Each path below is one point turned by a fixed rotation once a step. After each direction that follows a path, write how fast that rotation turns it, in degrees a step (0 if it stays still).
Each turn is a multiple of 5 degrees from 10 to 175, or 0.
Each row of a path follows its step; steps can be skipped.

step 0: [-24 -11  -1 -38 -22 -23  39  18 -21  -2  18  13  -2  13  22   1  11  37
  -2  18  -1   3 -12  60   2 -11  18  -9  34  -1  -5 -43  10 -17 -34   0
  -7 -26  -9  19 -11]
step 1: [  5  19 -36  -1 -18  37  18  10  -7  -3  10  47   3  19 -19 -43 -30   2
 -15  -1  15 -12  18   9   0 -31  19 -23  32  11  14 -22 -48   9   6  -9
 -20 -34   2  28   7]
step 2: [-23 -12 -43  -3  12 -12  29  14  -8 -17 -24  12   6 -17  36 -33 -20   7
  16   5   3   1  22  49  45  -7  -2 -39  23  20 -18  18  -3 -18 -13  -9
  23   5  -9  29 -16]
step 3: [-12  -1 -20 -26 -21  -3  23  21 -25 -39  10  24   3  -5   8 -16 -12   9
 -25  -2   3 -25 -34  39   4 -23  22   8  14  -4  13  -7  26 -18   9  33
 -30 -24 -21  46  24]
step 4: [ -5   4 -13 -18  20   6  38 -12 -28 -13  18  15  11 -28 -12 -36 -12  25
   9  18  -4 -26  11  49 -17 -44   3 -25  15  22   4 -14 -58  -4  -6   0
  -8  -3  13  -6  -1]
step 5: [ 19  -7 -56 -18 -26 -15  11  -1  21   0   2  14   9   7  19   6 -11  11
 -10  11  -3  10  16  61  28 -26  25 -29  32  23  12 -28  22 -14  -2 -22
  18 -23 -18  16   4]
step 6: [  1  -6  -1   8 -25  -9  28  13 -19 -24  22  32  15  19   2 -39 -26  20
  -7   1  33 -34  23  14 -11  -9  -5 -26  23  10 -14  21  -6 -34  -8  15
 -24 -31 -12  45  22]
step 7: [-18  -7 -31  -9  23  -3  45  -8 -19 -55 -14   8  11   0  -1 -13 -30  21
 -27  13 -32 -21  -1  31  47 -10  32 -29   5   4  13  -6 -31 -13   1   1
  -4  -5   3  -2 -28]
step 8: [-21   0 -28 -30 -10 -31   7  33  -4   1  51  35 -17 -27  32 -22  -8  -7
 -13  20 -12 -17 -12  26   4 -31  11 -10  33  13  -4 -37   9 -19 -18  -5
  -2 -17 -13  17  21]
step 9: [ 24   4  -8  -9   3  38  38  20 -18  -9   9 -22   5  24  -6 -28 -14   1
  -1  -5  18 -20  12  40 -10 -38  35 -31  46  32 -14   7 -25  -4   4  -6
 -25 -27 -14  23 -11]
step 10: [-17   2 -18 -16 -12   0  36 -21  -3 -25 -13  29   7  14  69 -25 -13  26
   8  27   8   1  22  38  37  -5   9 -23 -10  14  23 -20 -12 -11  -7  -7
   9 -22  -9  25   5]
Directions:
[  2   9  -4   4   1   0  -4  15   9   6  -8   8   0  -8   4  12  16   5
  -6  12  -5  -5  -4   0   9  -7  -4  -5 -12  14  -2   2   3  -8  -7  -1
  12  -3   5   6  -4] | 130
[  1   0  10 -10  13   8  -2  -1  -8  -4  12 -11  -5 -13  -1   0   9 -10
   1   5  -6  -2 -13  11 -10 -15   6   4   0   4  -2  -8   7  -3  -1   0
   1  -1   0 -12   4] | 80
[ -7   6   1   3   8 -14   9  -5  -9  10  -2  11   2   1   1   2   9  12
 -20   6 -13   4  -2   1  -5  -2   2   6  -2  -9  -3  -8  -8  11   3   5
 -10   3   1  -6   1] | 100
[  5   7  -2  19  14   2   1   8  -4  -3   0 -13  12 -10 -10  -8  -7   3
  -8   2  16  -3   1  -6  -8   3   0   2  -2  11  -2  -8  -6   7  -4  -3
  -5  -5   5   6   2] | 140

step 0: [ -2  15  16  -6   2  31  12  24  35  -3  -2   9 -61  14 -20  -1 -30   7
  -9 -14   8  56  55 -10  -3  30 -35  -9  -5   4   8 -26  16  39   6  -6
   3   1 -22 -15  16]
step 1: [  0 -17  11 -28  13  10  12   1  30 -35   3   2 -20  23 -29 -57  -8   8
  -9   5  22  26   5  -7  -9  36 -49   0  23  -5  10 -18   1 -17 -35 -38
  10  42  -2 -27  17]
step 2: [ 15  -4  29   1  13  10 -20 -10  16 -14 -20  -9  28  52   0 -40 -31  -4
   4   7  21  19  -2 -26  11 -14 -20 -24   7 -24  10   1  49   0 -14 -57
  13 -17  14 -30  38]
step 3: [-20 -10  36 -30 -23  18  21   2  -4   3 -26 -33  19  20   7 -44 -18 -15
 -21   6 -22   5  -2   5  13 -10 -26 -57 -31 -18 -29   1  12 -33   6  -2
  19 -29  22 -37  17]
step 4: [-37 -29 -26  -5   9  32  40   1  23  20 -51 -10  -3  34 -16 -24 -12   5
 -15  -3  -3 -18 -12  -2   6   0  -3  -7 -56  -3  -5 -20 -14   1 -14 -14
   8 -66   9   6  14]
step 5: [-35 -11   2  25 -16   6  41  14  25  -3 -27 -14 -19  22 -36  15 -21  18
  -2  16  35  -1  16   8   5 -14 -25 -11 -26 -30  33 -25   4 -34 -12   4
  -9 -34  -1  12 -58]
step 6: [  6  15  24  15 -24  67  27 -12  52 -32  -5 -10 -18   2  -5   9 -10  10
   5  -3   9  13  21 -13  -1   1 -33  38 -10 -28   9 -38   9 -16   6  13
 -42 -27 -22   5   2]
step 7: [ 25  -6  21  -8 -16  -3  -4  -9  61  -1  22   6 -33  14 -23 -40  -7 -20
  13 -29 -16  28  34  15   3 -21 -36  27 -14 -28  19 -42  -7   3 -23   3
  -6   5 -12 -37  -1]
step 8: [  9  14  18 -13   2  14 -11 -29   9  -8  -4  14  -1  39   6 -60  -6 -33
  21 -17  18  20  26   9  -7   7 -32 -28 -10   9  12  -8   1   4 -62 -31
 -57   8   3 -12   5]
step 9: [  8 -13  32   9  -7  41  -7  25 -35  17   0  -2 -11  53  15 -32 -42 -23
  13   9  12  27  -7  28  27  -3 -24 -23 -23  28  -2 -30  15  -4  -4 -36
  -1   2  21 -32   8]
step 10: [-14 -29   9 -26  20  36  29  -2  17 -24 -28  -8  -5  53   6 -31 -49  19
   4   7 -32  11 -10   6  50   3   0 -17 -13  21 -38   9 -10 -19   2 -17
   3  -5  19  -4 -28]
Directions:
[ 11  -3  -7  -6  -8  -2  -8   0  -3  -2  13   9   6  -2   1 -10   9  -4
  -4  -3   7   2   8  -9   0 -12  -8   7  -2  -9  -4  16   2 -12  -3  -7
  -4  -5  -5 -10  10] | 65
[-12   0   2  13  -5  -3  -2 -10   8  12   6  -2  -3  -7  10  10   3   1
  -8  11  -6   1   7  -3   4  -2  -5  13 -12   0   4  -4   2   0 -16   8
 -10   5  -8  -2  -1] | 45
[ 15  -8  -3   8  -3  -6   4   3  -3   2 -17  -3  12   2  10   0  -2 -11
 -13   7  -8   4   6   1  -2 -12   5 -10  -2   5  -2  -8 -13  -3   0 -10
  -5   9   1   3   7] | 60
[  4   0  -7   0   9  11  -2   4  -4   9  -1  -3   1  -2   5  -9 -10   0
  -1   6  -8   1  -5 -10  17   7 -11  -9   6   3   0  12  10   6 -10  -4
  10  17  -1  -3  -1] | 45
